In the rows, 128 means zero.
Each named turn below is shown by a few rows before and after it. Which turns, in which order, take the first row of each later pair to the second? The first pair is answered.
turn j659:
[168 153 134 106 159 145 128 139  98 122 126 117 138 112 113 136 123  77] |-> [129 170 114 118 141 109 102 110  96 140 148 116 101 132 147 159 126 100]
[119 117 140 141 125 125 131 118 152 117 131 155 134 125 137 131 131 127] |-> [131 117 144 133 126 138 137 124 142 112 127 151 141 123 130 126 127 119]
[132 121 145 121 115  78 136 111  91 135 168 113 119 146 138 133  85 166] |-> [152 111 171 118 110  88 161 137 108 130 153 112 141 134 123 119  79 171]
[116 129 101 158 119 156  97 145 140 101 120 136  92 144 147 132 131 118] |-> [112 122 118 164 110 152 105 152 151 103 113 131  95 142 144 124 129 131]
turn j671:
[116 129 130 134 111 101 119  65  95 161 106 138  97 120 113 100  93 151] |-> [101 130 131 139 111 105 115  66 117 156 101 143  84 117 120 107 102 147]
[131 122  60  73 132 154 160 145 128 137 104 148 112 142 139 125 149  98] |-> [136 120  55  72 133 154 164 139 125 137 101 142 115 139 136 124 145  95]
[170 124 124 124 130 106 176 115 113 150 153 133 164 121 115 110 112 114] |-> [149 137 121 124 136  95 160 101 108 166 152 100 151 124 120 100 117 104]
turn j332:
[175 160  80 113 134 159 105  80  73 132 166 152 104 107 139 137 122  80] |-> [182 142 153 105 115 139 152 120  84 133 127  91 148  77  91  63 106 112]
[105 124 137 141 131 164 140 119 158 120 100 116 108 137  89  98 156 128] |-> [110 127 125 142 121 160 137 141 179 118 102 135  94 147 109 123 167 125]
[ 94 125 139 153 153 151 119 105 178  98 105 136 108 108 110 124 134 115] |-> [ 94 128 145 147 150 147 123 113 185  98  99 136 111 107 108 121 134 120]
turn j926:
[148 127 105 134 141 151 157  63  65 129 150 160 166 140 139 178 146 139] |-> [144 153 118 121  99 161 133 164 149 166 130 138 131 140 165 191 204 108]
[ 61 157 160 136  77 117 121 176 212 131 106 116 111 125 144 130 169 137] |-> [ 67 120 136 154 138 104 138  32  94  96 138 142 144 137 107 112  92 176]
[120 141 123 112 133  93 120 107  81 160 162  79 113 134 125 133 132 131] |-> [118 141 145 110 101  84 128 156 128 166 148  76 109 133 137 133 141 140]
[142 138 129 106 108  94 130 159 117 163 129  94 136 151 133 137 136 116] |-> [146 130 134 111 114  86 144 128  98 150 147 108 153 161 121 136 110 134]
Pairs:
Between the rows of a pair lie 2 to 3 turns.
[125 141 121 148 116 139 106 156 153 123 125 169  96 144 149 154 156 149] |-> [143 120 117 147 136 118 130 102  96 106 145 174 119 152 133 147 117 176]
j926, j671
[135 140 154 108 116 122 121 164 154 136 129 121 118 119 131 104 139 113] |-> [137 137 145 118 109 119 119 156 158 121 141 158 108 130 148 137 140 129]
j332, j659, j671
[125 157  69 123 157 134 105  82  89 142 147 101 119 117 107 133 120  83] |-> [124 167  87 119 117 131 104 167 164 157 127  85 103 116 128 150 158  80]
j926, j926, j926
[158 128 154 132 109 180 132 172 167  90 112 199 187 153 113 144  99 132] |-> [183 146 115 101 141 196 106 160  94 129 135 146 180 154 102 131 113  74]
j671, j926
[102 122 141 119  93  99 110 171 162 152 135 115 105 159 139 138 143 138] |-> [121 101 139 135 106  96 139 133 140 122 146 157 128 161 131 158 104 172]
j926, j659, j332
[ 79 160 122 140 123 101  91 100 120 145 143  87  69 120 158 112 143 140] |-> [131 129 112 132 108 142 126 160 164 106 144 185  88 133 171 183 147 132]
j926, j659, j332
[191 108 126  97 140 188 159 193 125 115 116 147 152 114  93 130 133  87] |-> [169 136 112  88 159 164 129 164  80 157 136  75 137 112  90  96 138  72]
j671, j671
[ 92 141 122 145 134 100 108 112 129 126 152 107  99 141 150 135 139 127] |-> [ 87 136 137 146 127  90 124 108 131 122 152 107 111 142 141 125 127 146]
j926, j332
[171 112  86  96 154 143 147 138  85 104 169 161 154 129 131 152 124 103] |-> [ 85 142 120 128 148  89 126  75  95 129 154  80 120 113 126  88 123 144]
j659, j332, j671
[137 115 108 101 131 127 165  97  98  86 175 118 154 143  83 182  84 164] |-> [ 89 148  95 107 139 113 124  68  93 115 171  69 122 143  93 161 104 150]
j671, j671
[109 132 104 160 149 182 126  97 128 105 113 171 132 122 126 128 114 116] |-> [ 86 148 116 170 120 156 120 126 169 117 110 161 106 126 149 143 133 127]
j659, j926
[151 150 133  90 141 148  96 180 137 145 123 129 142 105 145 128 164  79] |-> [125 140 184 107 111  79 130 161 154 134 116 111 156 104 138 106 123 162]
j659, j332, j926
[127 108 107 129 121  99 137 118 123 112 125 188 157 129 129 177 109 145] |-> [116 127 131 122 109 112 118 171 157 151  82 105 149 101  97 118 146 108]
j926, j332, j926
[ 77  85 131 137 150 149 123 138 138 117  99 190 141 122 137 117 101 136] |-> [ 70 102 108 134 173 157 100 118 109 139 102 165 127 118 133 100 112 105]
j926, j332, j659
[185 115 110 116 106 130 157 165 134 108 160 183 157 136 135 185 110 143] |-> [159 126  96 119 101 111 142 147 124 118 173 186 134 144 147 203 118 147]
j659, j659
[116 168 152 122  89 104 112 154 176 163 115  97  97 125 177  71 168  93] |-> [123 138 115 139 102  82 132  60 114 121 167 186 108 158 196 132 108 152]
j926, j332, j332
[162 150 122  99 125 108 155 180  92 157 173  92 152 135 111 164 140 114] |-> [157 153 123 107 141 110 154 151  69 160 177  82 156 134  99 149 133 111]
j332, j332
[ 83 127 109 153 118 110  99  76 138 122 134 151 102 145 149 139 107 151] |-> [ 75 125 127 162 116 127 103  96 170 117 104 131 110 129 130 103 116 139]
j926, j332, j671
[139 136 113 129 140 184 129 140 164  96 106 180 128 111 133 169 134 103] |-> [131 137 138 122 161 145 139  77  87 118 114 109 154  98  92 101  99 128]
j671, j659, j332
[ 94 130 168 147 124 131 133 160 173 127  83 106 125 121 122 100 112 156] |-> [122 125  96 144 158 161 119 108 106 100 131 181 121 146 147 165  97 133]
j332, j671, j926
[125 121 142 132 119 169 121 156 149 131 122 145 132 120 124 127 149  92] |-> [113 121 129 147 123 131 121  88 106 122 162 165 121 140 136 141 117 132]
j926, j659, j659
[ 76 155  86 141 167 172  67 106 153 139 145 124  76 109 163 143 160  78] |-> [ 99 105 145 164 133 141 142 124 199  74 138 200 127 117 155 170  99 171]
j671, j926
[138 110 145 132  86  71 154 140 156 121 164 179 138 160 154 182 111 188] |-> [105 144  92 134 122  86  89  73 106 148 180 154  94 163 169 178 132 141]
j659, j926, j659
[127 143 123 108 114  75 127 114  72 177 176  82 125 130 139 137 123 133] |-> [157 132 155 100 101  87 160 171 104 166 149  88 149 116 128 121 129 136]
j332, j659
[172 123 123 124 167 139 148 108  59 141 153 117 154 121 109 123  90 107] |-> [165 134 169 119 119 118 162 191 133 158 127  77 154 107 119 110 118 124]
j671, j332
[ 81 166  95 114 155 171  73 113 125 151 114  76  84 120 122 102 159  55] |-> [ 41 146 135 152 134  94 111  46 117 119 132  95 101 134 119 102  99 165]
j926, j926, j659
[102 111 125 142 168 165 107  67 118 113 100 137 136 118 101  98 117 103] |-> [119  91 165 150 116 136 145 138 187  96  92 177 145 128 114 130 115 154]
j926, j926, j332
[103 160 124 105 103  56 100 105  86 180 123  55  70 134 132  99 127 123] |-> [100 147 128 109 109  47 111  86  72 168 122  69  83 131 122  95 113 147]
j926, j926
[172 137 116  97  95 121 192 142 136  71 142 166 163 129 119 154  98 150] |-> [152 188 104  80  95 102 137 168 119 143 155  68 124 124 129 119 140  99]
j671, j671, j926
[182 154  91 135 180 136 172 171  63 145 134 112 183 146 123 148 112 125] |-> [151 179  61 142 185 144 126 163  76 164 134 102 141 154 145 159 139  96]
j926, j332, j671
[ 65 145  85 169 122 104  95  71 157 123 134 166  83 154 166 165 135 151] |-> [141  97 139 152 108 144 171 157 198  83  96 209 151 140 127 154 120 163]
j926, j671, j659
